(in the rows, 128 means zero)
runs of hidden systems:
trace 1, N (8 x 18):
[[135 145 126 207 118  90 135  88 124 116 132 149 170  84 127 138 102 149]
 [110 203 123 162 159 126 119  71 104  77 114 152 138 121 143 131 140 114]
 [132 140 116 141 195 168 173 115  80  68 115 125  91 142 132 135 120 127]
 [134  76 138 139 159 144 166 161  76  95 121 113 157 175 166 137 157 123]
 [148  75 145 150 134  98 127 164  97 116 105  78 159  89 134  95 177 126]
 [150 144  99 179 146  97 124 161 126 150 118 106 190  67 130 123 122 154]
 [154 199 137 161 141  95 133  85 133 117 117 115 165 100 134 181 132 132]
 [131 142 139 181 144 128 168  59  95  74 129 151 111 119 123 152 102 138]]
trace 2, U (8 x 18):
[[ 75 146  97 143 149 168 121 116 111  96 145 196 122 173 147  99 105 122]
 [140 165 127  81 153 155 117 158 132  94  72 110  90 143 158 135 159  90]
 [181  89 122 147 145 123 171 189 144 120 107 102 148 138 150 172  97 139]
 [134  88 151 160  66  93 110 135 105 161 112 136 177 103 159 119 169 130]
 [120 161 102 147 140 113 105 112 121 162 143 113 124  46  81  88 123 155]
 [ 95 178 113 104 159 145 128  93 127 157 190 140 159 175 111 154 123 140]
 [129 123 167 100 144 149 158  74  90  82 124 109  74 155 121 149 158 108]
 [126  85 107 173 150 151 156 160 117  70 110 163 110 146 151 104  86 126]]
trace 3, W (8 x 18):
[[113 128 133  96 197 157 162 113 106  89 168 105 123 194 114 145 133 123]
 [145  61 156 113 151 130 153 158 110  76 111  83 104 151 134 111 154 107]
 [144  72 122 160 118 115 129 199 118 122  96 125 179 128 175 112 146 123]
 [145 164 123 152 102 108  98 146 109 163  79 121 167  68 161 125 173 129]
 [130 186  99 183 137 125 132  92 106 140 122 149 132  61 116 133 106 159]
 [ 92 178 121 129 176 143 139  60  94 118 177 135 136 147 101 136 131 141]
 [111 112 131  98 189 154 149 110 104  74 150 102  77 154  94 102 133 116]
 [138  69 125 120 170 138 153 191 122  92 129  98 147 178 146 122 130 117]]
trace 4, K (8 x 18):
[[134 146  93  86 186 144 121 190 132 163 140  77 145 116 108 115 139 139]
 [141 106 142 122 157  95 141 151 142 132 169  82 206 168 127 157 139 131]
 [125  91 152 186 142  84 151  81 108  82 162 120 165 123 109 120 121 139]
 [127 172 107 197 153 132 139  98  97  78  97 163 126  90 145 123 110 135]
 [165 184 127 120 146 156 149 127 103 120  64 113  85 100 153 172 147 121]
 [148  86 132  86 149 178 172 164  89 145 123  98  88 157 133 151 145 134]
 [ 94  76 126 109 160 140 117 163  89 127 158 105 158 156 127  73 175 122]
 [116 142 105 145 177  91 102 143 134 129 160  87 183  90  94  85 136 139]]
trace 5, W (8 x 18):
[[146 130 101 144 186 157 172 150  70 157 137  92 143 101 119 144 135 166]
 [130 105 145 150 172  98 147 105  82 117 160  73 166 100  97 113 164 145]
 [105 122 117 163 179 102 108 133 113  66 134 113 160 108 119  63 145 117]
 [127 182 101 137 192 136 117 163 118  81  95 116 159 133 161 122 146 107]
 [167 159 131 157 166 141 170 126  85  89  77 107 125 110 161 172 145 128]
 [125 102 139 183 139 137 170 101  44 109 122 140 147 121 151 136 152 146]
 [ 93 116 114 139 158 152 121 130  49 138 135 125 138 107 128  70 181 139]
 [130 143  86 132 202 144 134 172  99 139 134  85 142  87 106  95 134 150]]
trace 6, J (8 x 18):
[[125  96 115 175 117  98 125 146 179  93 144 167 169 155 141 120  68 126]
 [101 103 108 174  91 139 118 140  93 166 131 188 173 127 164 105 133 146]
 [ 93 116 107  99 153 165 124 143  70 186 163 119 131 123 109  89 165 150]
 [157 113 146  77 140 147 165 125 107 169 145  70  91 124  98 169 145 145]
 [163 136 180 119 128  89 140  85 134  79 104  78 110 116 119 161 157 103]
 [137 159 125 159 128 112 111 109 164  54  84 149  89  98 131 108  93 102]
 [110 181  90 138 122 139  97 152 172 122 114 187 149 153 164 132  91 116]
 [ 98  89 104 135 138 129 125 166 140 150 183 150 191 179 134 111 107 140]]
trace 7, U (8 x 18):
[[115 145  99  95  88 160 110 146 146 215 140 164 111 126 125 135 109 147]
 [127  98 142  53 129 146 131 133 125 175 163  85  89 143  88 128 149 133]
 [110  49 145 121 147 112 141 128 134  97 183 109 132 169  93  93 115 128]
 [ 97 121 146 138 121  90  82 113 159  58 124 145 143 145 132  76 139  87]
 [149 188 117 136 132 100 103 126 201  83  96 132 118 110 129 143  88 105]
 [161 150 140 125  75 125 140 119 169 158 111 154 126 147 154 204  97 131]
 [144  86 144 119  63 144 143 117 111 181 116 141  70  96 118 137 126 146]
 [ 95  82  99 106 121 153 116 160 126 177 170 144 109 126  96  72 108 149]]
trace 8, L (8 x 18):
[[104 174 137  88 125 164 132  81 111 143 145 160 115 187 144 170 145 117]
 [130  57 138 123 163 148 166 136  98  81 133 104  79 143 108  97 122 127]
 [112 141 129 144 114  96  93 132 188  72 119 165 160 167 156 119 104  92]
 [146 116 133  87 146 121 115 186 119 160 120  66 169 131 138 128 186 119]
 [172 125 131 162  78 100 129 129 162 139  88 132  99  59 122 137  92 139]
 [109 160 147 118  88 141 123  77  89 177 140 159 150 148 151 165 172 131]
 [114  90 121 121 147 163 144 119  79 115 126 126  54  98  97  75 131 136]
 [104 168 121 112 127 137 109 106 182  81 132 176 112 183 138 137  91  97]]
trace 9, J (8 x 18):
[[136 112 141  88 142 110  98 175 167  81 104  89 123 149 135 100 154  82]
 [166 102 119 149  85  97 116 179 191 138  98 129 127  91 134 126  86 126]
 [109 160 122 151  88  86  77 113 147 166 140 149 191  97 130 111 143 131]
 [ 87 120 108 126 127 142 124  90 122 165 193 154 109 120  76  90 100 156]
 [117 126 155  89  97 161 149  80 100 163 148 149  99 176 133 174 149 131]
 [118  87 169  87 140 127 131 114 113  74 127  98  94 169 123 107 172  92]
 [168 106 134 116  97 132 126 172 157 106  60 123  70 108 147 127 117 104]
 [135 166 122 120 108  87  69 163 184 132 101 117 173 111 146 114 144 101]]
trace 10, N (8 x 18):
[[145 108 166 139  86  64  99 127 142 134 119  95 183 105 138 126 174 113]
 [137 161 100 182 130 104 118 115 143 131 122 139 127  47 101 104  87 150]
 [122 216 111 138 151 144 129  99 132 116 121 163 152 154 158 181 117 123]
 [135 118 161 119 144 151 170  74  93  73 120 120  64 146 118 148 134 117]
 [100  57 114 154 142 156 148 159  78 116 143 155 142 164 150  89 133 138]
 [131 126 132  98 150 109  93 174 121 128 108  75 160 114 136  91 193 105]
 [177 122 107 149 147 108 151 168 153 155 128  83 142  74 102 147  93 160]
 [142 155 149 166  89  89 129  93 148 136 131 151 188 139 156 186 124 130]]
trace 11, K (8 x 18):
[[100 133 162  96 103 123  93  93  87 143 126 117 128 121 129  99 211 108]
 [113 147  81 117 173 150 134 137 139 161 177 123 107 106  72 106  81 161]
 [123 167 136 111 140 110 110 136 165 102 129 133 188 193 167 166 141  98]
 [151  82 170 136 116  88 146  89 150  88 139  92  90 103  84 126 111 125]
 [116 115  91 186 125 152 136 158 117 104 102 194 134 135 170 109  86 134]
 [147 165 151 112  94 114  95 119 113 146  72 107 116  79 148 129 190 109]
 [141 108 100 109 135 167 166 151 117 193 158 121  97 121 100 151  89 172]
 [ 90 126 144 102 125 133 107 120 110 129 154 146 179 202 161 129 176 106]]
trace 12, L (8 x 18):
[[145 158 107 188 123 104 116 129 113 146  99 126 152  39 131 114 128 151]
 [121 198  94 129 128 171 133 110  94 186 124 161 125 111 138 160 127 154]
 [120 102 107 127 156 181 180 116  88 142 161 145  79 141 103 135  89 163]
 [ 91 106 117 145 149 126 133 106 150  84 184 166 144 185 115 111  81 127]
 [112 120 117 112 187 104 108 163 144 106 168  83 184 151 108  92 144 117]
 [171 159 113 148 151  84 121 158 177 120 112  83 156  77 113 140 104 133]
 [160 169 132 159 116 115 146 113 106 173 120 121 178 100 150 193 142 153]
 [120 115 106 175 128 159 158 112  54 159 127 151 112  79 127 115 129 169]]

runs to name:
trace 13 (2 x 18):
[[143 133 152  82  98 114  93 151 178  96  80 118  98 147 151 127 149  78]
 [163 117 116 159  82 135 146 160 160 132  84 170 119 128 171 167  77 131]]

W
trace 14 (2 x 18):
[[141  63 184 134  99  81 143  93 143  96 154 105 144 155 115 144 134 116]
 [122 109 142 162  80 125 111 103 107  99  80 166  82  86 143  89 139 114]]

J
trace 15 (2 x 18):
[[107  91 135 130  96 124 127  91 165 110 162 166  78 138  91 102  74 128]
 [ 97 132 126  83  93 138  84 129 182 117 125 169  88 165 128  99 111  94]]

U
trace 16 (2 x 18):
[[147 132 130 101 159 106 135 128 135 169 170  57 146  99  75 142 136 150]
 [148 163 137 183 132  94 148  63 128 103 132 126 133  79 106 155 103 146]]

L
trace 17 (2 x 18):
[[158 192 136 115 120 131 145 106 130 170 119 120 143 130 146 214 137 140]
 [110 119 145 145 181  96 133  87 127  55 168 104 148 146  97 105 129 117]]

J
trace 18 (2 x 18):
[[126  74 153 150 109 130 144 137  65 137 119 130 168 147 170 132 185 129]
 [119 113 107 150 120 134 106 154  83 158 102 125 123  58 129  65 162 141]]

W
trace 19 (2 x 18):
[[131 168 138  75 180 141 138  95 112 130 149  71  97 121  84 143 155 128]
 [139  67 132 156 170 116 169 131 135  67 154 107 123 147 103 118  86 135]]

W
trace 20 (2 x 18):
[[121 168 156 142  90  70  86  78 154 129 139 130 179 112 126 134 155 114]
 [136 182 124 142 129 125 140  60 141 123 137 141  84  89  89 153  85 145]]

U
trace 21 (2 x 18):
[[120 157 136 145 165 133 125 123  89  61  91 131 151 151 175 127 174  97]
 [165 123 123 127 174 131 153 141 109 111 104  68  83  69  96 118 128 138]]

K
trace 22 (2 x 18):
[[146  98 127  89 104 129 113 173 129 181 109  86  94  80 108 101 152 134]
 [142 154 152 118  60 112 119  72 169 145 120 157  88 116 117 165 104 123]]

L
trace 23 (2 x 18):
[[131  78 180 149 113  87 151  68 121  78 155 115 135 147 111 138 135 122]
 [100 137 115 178 110 122 105  97 137  78 113 188 104 105 129  81  96 116]]

U
trace 24 (2 x 18):
[[145  96 143  97  62 149 130 146 153 146  94 163  79 157 160 152 116 109]
 [115  57 171  93  65 123 117 120 130 141 139 137 107 167 133 116 157 108]]

L
trace 25 (2 x 18):
[[136 168 130  82  93 140 112 143 158 185 122 139 150 166 160 184 140 119]
 [135 102 162 103  83 123 139  74 133 151 145 118  61 104  82 133 121 136]]

N
trace 26 (2 x 18):
[[138 139 150 113 194 113 141 123 120  59 127  74 142 155 124 137 159 101]
 [158  64 126 181 151 114 167 168 125  78 113 113 140 122 137 124  94 136]]

N
trace 27 (2 x 18):
[[150  95 140 125 161  92 154 127 147 131 181  66 158 128  78 144 112 149]
 [126 112 141 172 109  69 111 116 178  88 146 144 187 142 131 125 100 116]]

N
trace 28 (2 x 18):
[[ 99 149  93 135 113 168  98 165 104 142  91 186 131 132 179  97 144 119]
 [157 173 102 109 141 167 148 147 104 191 107 111 102  89 128 168 130 155]]

W
trace 29 (2 x 18):
[[117 184  82 151 119 134 110 126 173 148 136 182 135 113 126 133  66 144]
 [ 87 129 120 130 134 133 127 108 123 151 193 162 186 190 132 140 122 140]]

J
trace 30 (2 x 18):
[[118 191 134 121  91 128 107  71 115 186 137 148 134  97 123 155 152 141]
 [106 143 112 130 143 146 139  75 129 130 167 148  70 106  72 110  79 150]]

W
trace 31 (2 x 18):
[[106 105  89 168 193 141 139 166  96 102 153 127 172 138 132  86 117 143]
 [127 156  74 144 161 122 111 184 176 140 143 135 172 120 123 116  78 141]]

L
trace 32 (2 x 18):
[[115 131 135 137 183 142 154 114  87  77 143 127 164 190 156 148 152 116]
 [135  96  95 167 167 127 130 198 130  81 100 125 142 113 146  82 108 125]]

L
trace 33 (2 x 18):
[[139 148 113 158 105  86  91 136 197 101 107 144 125  84 116 102  82 117]
 [135 174 140  86 128 131 123 122 114 181 136 100 168 147 144 182 180 128]]

L
trace 34 (2 x 18):
[[132 111 138 100  86 134 117 133 192 102 111 163  72 164 134 133  85 100]
 [113 103 144 117  73 103  83 152 167 124 115 156 162 168 167 110 145  93]]

J
trace 35 (2 x 18):
[[109  95 157 114 156 110 112 118 110  63 127  96 122 141 119  77 177  94]
 [166 124 109 128 103 150 137 170 154 135  69 140  63  91 139 133  88 128]]

J
